Each path is a new rotation, seen through one point. The rows after it are directions, each followed by how far the rotation turns it, in degrees per step (0 if it stays put).
Each turn is a multiple of 5 degrees from 10 to 175, or 0.
Each row of a path follows its step; steps can be skipped.

step 0: [ -1.4  -1.1  12.4  -3.7 -12.7   6.6  -9.5  11.0 -15.0 -22.4  -4.7  -3.5
  26.7 -18.4 -14.6  -3.5 -11.5 -28.2   8.5   8.3  -8.5 -14.7  12.6   2.6
   1.6   8.1   6.7  -6.4  -7.3 -11.5 -20.1   2.2  -5.5   7.5   9.5  -9.5
  -6.4  14.7   1.5   4.6  -9.1   0.2   5.8 -20.3  -1.4   1.9]
step 1: [ 19.2  18.0   8.0   6.2   4.9 -14.5   1.7   7.6 -13.4 -25.2   1.0  -4.4
  12.6  10.8 -10.8 -16.2  26.6  -5.5  10.4  10.8  -4.4   3.8 -15.9   8.8
  12.3  -9.9   2.4  -9.3  17.9  14.9   7.8  13.8  -2.1  -3.5   9.1  -4.1
  -9.0  -2.0  14.0 -16.7 -11.1   2.3   0.5   8.5  -3.4   8.3]
step 3: [ 22.5   0.0 -16.0  -2.7   2.3  16.4   4.5 -13.6 -14.4  -5.5  17.6   6.0
  -4.2  -8.9  -9.7  -3.8  22.3   7.4  13.6  -8.5   9.6 -13.1  -3.4 -20.4
  -2.7   0.5  -2.5   8.4  12.3 -25.3 -15.2  -7.7  -5.4 -14.6  -7.7  -1.7
   1.2  -1.7 -21.3  -6.7   7.8   1.7 -19.0  -7.0   5.4  -1.9]
step 4: [ 23.9  -7.3  -9.6  20.0 -19.9  21.1   7.0  -1.1 -11.0   6.3  -2.2   4.7
  12.9   6.1   9.0   8.2 -15.9  12.1   8.1   7.5   1.6  -2.0  15.0 -24.5
   3.0  -0.5   4.5  -6.8  11.5   1.4  18.2   7.8   4.4  -1.3  14.7 -10.7
   6.3   4.1   7.1   7.1  -1.7  -0.6  -2.4  21.9  15.3 -16.1]
step 5: [ -0.8  -4.2  10.4  -6.6  -3.4  -3.0  -0.3   2.4   1.5  12.9  26.5   2.1
  17.9  21.7   2.8   2.5  -5.8  21.1  -2.4 -19.0  16.6  -8.8 -10.7  -7.3
 -25.2   4.9  12.9  -1.5   7.7  34.6  -8.9  -2.1  -3.6  -1.3  -1.8  -5.2
  -0.5   5.4  -4.1   5.8   5.7  -6.1   8.3   6.1  12.3  12.4]
step 6: [ -7.5  -8.4  16.4  -1.2  -8.3  -0.5 -18.7  -1.5  15.1  -0.5  -7.0  -4.4
  -2.9 -16.3   1.3 -16.7 -10.0  17.8  -8.4  -6.7  24.5   2.2 -20.6 -11.2
  -1.8   9.8   8.5  -2.2   3.0  -5.0   6.7  -0.9  -0.4  22.9  -8.7  -6.1
   8.9   4.5  -3.9 -10.8  10.9 -25.6 -11.3   1.8 -12.7 -22.0]
step 7: [ -3.1  -4.8 -11.8   4.5  15.5 -12.3  -4.7  -6.9  -8.9  16.6  14.6   0.5
 -22.4 -15.4   6.9  -6.9  -3.4 -11.1  -6.3  -3.1  13.0   2.7   3.2  12.8
   3.0  -9.7  -9.7 -23.9  14.2  14.0  19.3  -4.8   2.1  -4.9   3.5  -6.0
  -9.6  -7.4 -12.5  17.7  -8.4 -22.5   1.8 -10.4   1.7 -21.1]
step 8: [ -5.7  22.1   7.7  -8.6   5.3   1.6   4.8  -2.6  10.5  -1.4   2.3  -6.5
  -6.2  -3.9  19.9  15.4 -30.1   2.2   5.8  -2.7   1.7 -20.3  12.4   0.7
   3.9  -0.6   2.6 -26.2  -9.3  -2.8  -4.5 -23.0 -14.7   0.4  -6.4  15.4
  -2.1 -14.7   5.1  -1.5 -21.4  -0.6   4.9   9.8 -15.2  -1.9]
step 9: [-18.9   8.0  -1.0  11.4  15.3 -14.2 -16.5 -12.6   0.6   0.3   5.5  -5.5
  11.7  15.7   1.1   8.3   0.4 -14.2  20.0 -16.8  21.9   5.4   1.7  10.5
   6.2  -3.2   1.5  14.7 -19.0 -18.1  12.2 -11.5  -5.1 -10.6  11.2  -9.7
  -8.5  11.8   1.9 -10.0   1.5   4.2   9.1   8.6 -21.4   2.4]
step 10: [ -8.4 -24.0  -2.7   9.9 -15.6  -3.4  22.2  -2.0  20.0  -1.3 -12.7   0.9
   2.8  -2.9  17.3  22.5  20.9  -3.2  -2.8   6.7   1.2   7.1  -8.7  19.2
  10.9 -15.9 -17.6  -2.1  -2.0   5.9  -2.4 -10.5  -0.3  -8.8   2.6 -10.4
  13.1  -1.2  17.5  -9.3   5.6  -2.0   1.9  -5.1 -21.1  -0.3]
step 12: [  6.1 -11.6  -1.4   1.0  -2.7   0.0   7.5 -17.6 -14.5 -27.5   0.7 -10.4
  16.7   0.4 -19.5  -0.6  -8.9 -10.6 -16.3  12.5  -0.1  -2.7   6.5  -2.2
  10.1  19.6  -0.2  -4.8  -9.2  -2.6   8.4  15.5  -3.5   0.6   5.3   2.7
 -10.1 -34.0  10.0 -15.5  15.0   8.8  -6.7  -0.2  -7.4   9.7]
Directions:
[ 0.2  3.3 -4.8  2.6 -2.4  0.2 -0.4  5.0  2.7 -1.5  6.1 -0.3  4.4 -1.4
 -7.2  3.6  1.5 -3.0 -2.9 -5.6  0.4  4.6 -0.7 -6.0  0.6 -1.9 -3.3  1.0
  1.8  0.8 -0.7 -4.9  5.8  8.2  4.1  7.0  5.7 -5.3 -2.5  1.6  0.1 -3.5
 -0.2  4.5  2.5  0.1]	35
[-7.1 -6.2 -5.9 -1.5  1.5 -0.5  0.9  6.6 -1.4 -1.3  2.9 -2.3 -1.2  1.7
  9.0 -0.9  0.5 -5.0  0.2 -1.6  0.0 -3.2 -1.2  0.2  3.9 -0.8  3.4 -1.4
  1.1  2.4  4.4  4.4 -2.2 -1.2  3.5 -2.8  7.7 -6.5  3.3  6.5  4.9  3.3
 -0.6 -1.5  4.6  2.0]	135
[-6.9 -0.5 -0.6 -3.7 -1.1  2.2 -5.3  1.3  4.3 -5.4  2.4 10.2 -1.2  2.7
  1.8 -6.2  0.1 -2.0 -1.6  1.4  0.3 -6.2  2.8  5.2  6.9 -0.5 -0.6 -1.8
 -0.8  2.7  3.9 -6.8  1.4  4.1 -1.1  1.8 -2.8  4.8 -3.9  0.9 -3.8 -2.7
  4.7  2.1 -1.1 -2.3]	40
[-0.8 -0.6  1.0 -4.8  1.8  1.8  3.3 -3.3  0.9 -1.6  2.1  1.9 -0.8  3.9
  2.7  1.9  2.4 -0.2 -5.4 -0.7 -3.8 -1.8  1.2 -3.3 -8.5  7.0  6.2 -1.3
  4.5 -4.3  3.4  0.9 13.0 -0.4 -3.1 -4.5 -1.8 -1.1  1.3  0.1  3.5 -3.9
  0.7  3.8  1.7 -3.9]	40
[ 8.9 -3.2 -4.2  0.7 -2.6  0.4  4.0  1.7 -2.5  1.1 -1.6  3.0  2.7 -1.0
  3.4 -8.1 -2.5  1.2 -2.6  5.1  0.6 -4.7 -8.5 -4.8 -0.8  1.7 -1.7  4.3
 -2.1  1.0  1.5 -2.4  1.7 -1.2  2.1  1.7 -2.8 -1.2 -7.9 -2.9  5.4  4.8
  4.4  3.4  4.0  2.8]	35
[-2.9 -2.7 -5.0 -0.6  1.8 -2.8 -1.7 -1.2  3.7 -3.0 -5.2  0.1 -1.6 -3.6
  6.2 -3.0  4.5  1.0  1.4 -1.5  5.6  2.6  2.4 -1.1 -3.5  6.8 -5.8  0.2
  0.8  2.4 -5.4 -3.3  5.1 -0.4  6.6  3.0  0.6  7.1 -0.5 -0.9  3.5  1.6
 -9.5 -4.1 -1.0 -0.6]	100
[-4.3  3.7  5.8  1.2 -1.6  3.6 -4.5 -2.3 -2.7 -7.1 -2.0  2.3  1.4 -2.3
 -2.4 -0.1 -1.1 -4.1 -2.2 -4.0  5.4  1.6  1.6 -1.3 -3.1  0.7 -1.1 -1.2
  1.1 -6.9  2.3  0.4 -4.8  0.9 -2.9 -4.8  3.4 -1.2 -9.3 -0.6 10.3  5.1
  0.1 -1.4 -2.3  3.0]	120
[ -0.4   3.4  -4.7   1.5   1.7   0.2   0.4   2.7   0.1   2.3  -6.6   3.9
   3.4   3.1   1.6   4.2  -2.6   5.2  -1.2  -1.3  -1.7   4.1  -0.7   3.6
  -0.2  -0.4  -5.3 -10.6   7.3   4.8  -3.1   0.8   3.0  -3.9  -5.6   2.3
   2.4   0.6  -1.2   2.0   2.9   3.5   9.1  -2.3   1.0  -0.3]	125
